In the rows, 128 means zero.
One turn moves every row onto another: examples first, then more rows asked
K674: [151 113 126 118 117 136 118 151 132  99 126 130 133 126 105 117 132 130
 112 132 127 118 139  95 140 142 129 131 136 139 145 122 168 144 144]
K54: [136 111 135 108 130 123 150 134 124 119 118 130 130 116 119 109 141 144
  99 128 114 113 129  85 133 129 122 144 140 163 126 121 158 172 154]
K897: [130 114 116 111 123 104 109 111 142 112 128 131 151 109 108 104 156 134
 129 105 117 124 147 119 141 134 136 145 112 156 134 126 141 163 148]
K583: [145 111 134 109 123 126 135 146 132 110 122 130 122 123 109 114 147 140
 100 128 122 107 133  96 137 133 127 136 141 144 139 123 165 167 155]
K526: [151 107 115  77  84 108 134 138 119 111 124 133 160  96 125 112 148 152
 118 123 102 116 140  90 126 142 117 137 110 154 142 124 167 179 136]
K12: [131 116 116  77 130 131 131 124 140 101 125 145 140 108 125 131 144 140
 118 131 120 128 151 108 142 143 120 142 101 153 100 155 149 165 143]
K959: [144 117 108 113 120 142 120 124 125 107 132 156 163 128 119 114 118 156
 153 131 139 145 122 123 137 160 105 114 123 165 134 123 132 177 140]
K911: [121 107 119  89 115 141 129 120 122 121 132 136 147 107 135 132 165 150
 105 134 114 128 133 119 125 135 131 142 112 161 116 152 164 180 123]
K641: [122 107 126 102 115 123 137 128 143 116 138 158 143 108 140 109 109 161
 131 116  89 134 135  99 146 144 114 121 102 160 129 125 161 177 132]
K388: [141 112 103 124 125 150 114 143 110 117 139 150 159 129 120 126 125 151
 118 147 138 143 122 108 141 146 107 116 142 158 149 139 160 164 132]
K997: [142 115  97 125 107 147 152 128 141 124 107 136 135 117 101 112 133 143
 126 142 125 143 123  94 142 141 126 128 114 146 150 158 152 170 127]
K230: [133 110  89 126  99 157 152 130 129 124 114 145 140 114 105 118 134 147
 122 135 125 135 124  99 139 144 126 131 104 139 138 157 162 163 122]
K158: [133 133 130  95 118 131 108 130 132 110 134 147 132 114 122 138 155 155
 102 121 114 133 131 105 130 145 125 136 117 159 103 134 144 191 142]
K922: [161 104 117  92  92 121 125 147 119 113 118 133 163 113 130 112 148 157
 138 127  93 119 126  89 113 141 106 132 120 146 142 118 159 177 138]
K976: [139 102 105  81  98 104 138 137 118 111 137 139 156  82 115 126 143 154
 113 118 115 116 140  88 136 146 123 141 104 151 140 128 163 183 138]
K490: [123 118  83 125 100 136 111 115 104 129 138 145 139 123 114 117 138 148
 135 114 145 127 121 103 126 136 104 150 125 139 127 129 146 176 142]
K512: [152 126 105 113 111 123 121 157 145 113 125 149 142 117 125 111 129 141
 150 121 126 149 137  89 148 131  98 133  92 163 118 140 149 177 123]
K357: [157 103 111 114 131 135 152 135 103 115 119 133 166 111 132 106 126 153
 138 148 116 141 121  92 139 132  99 119 106 158 133 149 141 168 141]
K805: [110 122 111 118 135 122 111 141 116 108 149 170 154 110 121 102 138 164
 122 113 116 117 135 109 145 134 118 151 124 137 130 143 164 176 141]
K667: [126 101 112 101 118 107 114 119 138 105 130 141 147 112 114  94 153 129
 133 108 122 117 139 123 135 158 129 152 117 157 132 119 145 160 147]
K166: [165 107 107 105 111 151 122 132 111 115 131 140 176 122 124 122 122 163
 142 147 125 141 132  99 135 145  99 130 107 146 146 150 142 163 136]
K741: [148 115 102 109 102 115 122 154 132 115 135 148 139 117 127 110 128 145
 148 133 130 148 137  80 151 131  92 137 105 176 122 128 152 183 126]
K994: [122 120 100 129 101 134 113 125 103 130 129 153 136 134 126 118 137 152
 127 109 141 131 114 101 128 134  99 145 125 146 114 126 146 179 130]
K136: [128  89 104 102 105 112 126 128 125  97 121 152 160 118 116  92 139 134
 138 112 135 121 132 132 130 165 126 141 129 152 131 125 152 169 138]
K737: [126 116 146 112 114 144 129 121 124 114 122 141 150 111 119 114 124 160
 120 112 119 112 134  88 134 126 132 132 109 139 151 165 149 167 136]
K178: [138 111  96 110 119 123 117 134 101  99 135 153 155 103 118 118 112 158
 136 120 145 138 123 110 154 154 110 116 109 160 126 118 128 181 142]
K397: [137 119 103 147 130 141 106 124 103 124 133 127 154 115 107 121 133 150
 117 137 122 134 123 112 142 136 119 112 122 153 147 134 149 163 133]

K158 goes to K12
K178 goes to K357
K230 goes to K994
And these:
K805 goes to K641
K674 goes to K136
K741 goes to K997
K166 goes to K388
K54 goes to K897
K667 goes to K526

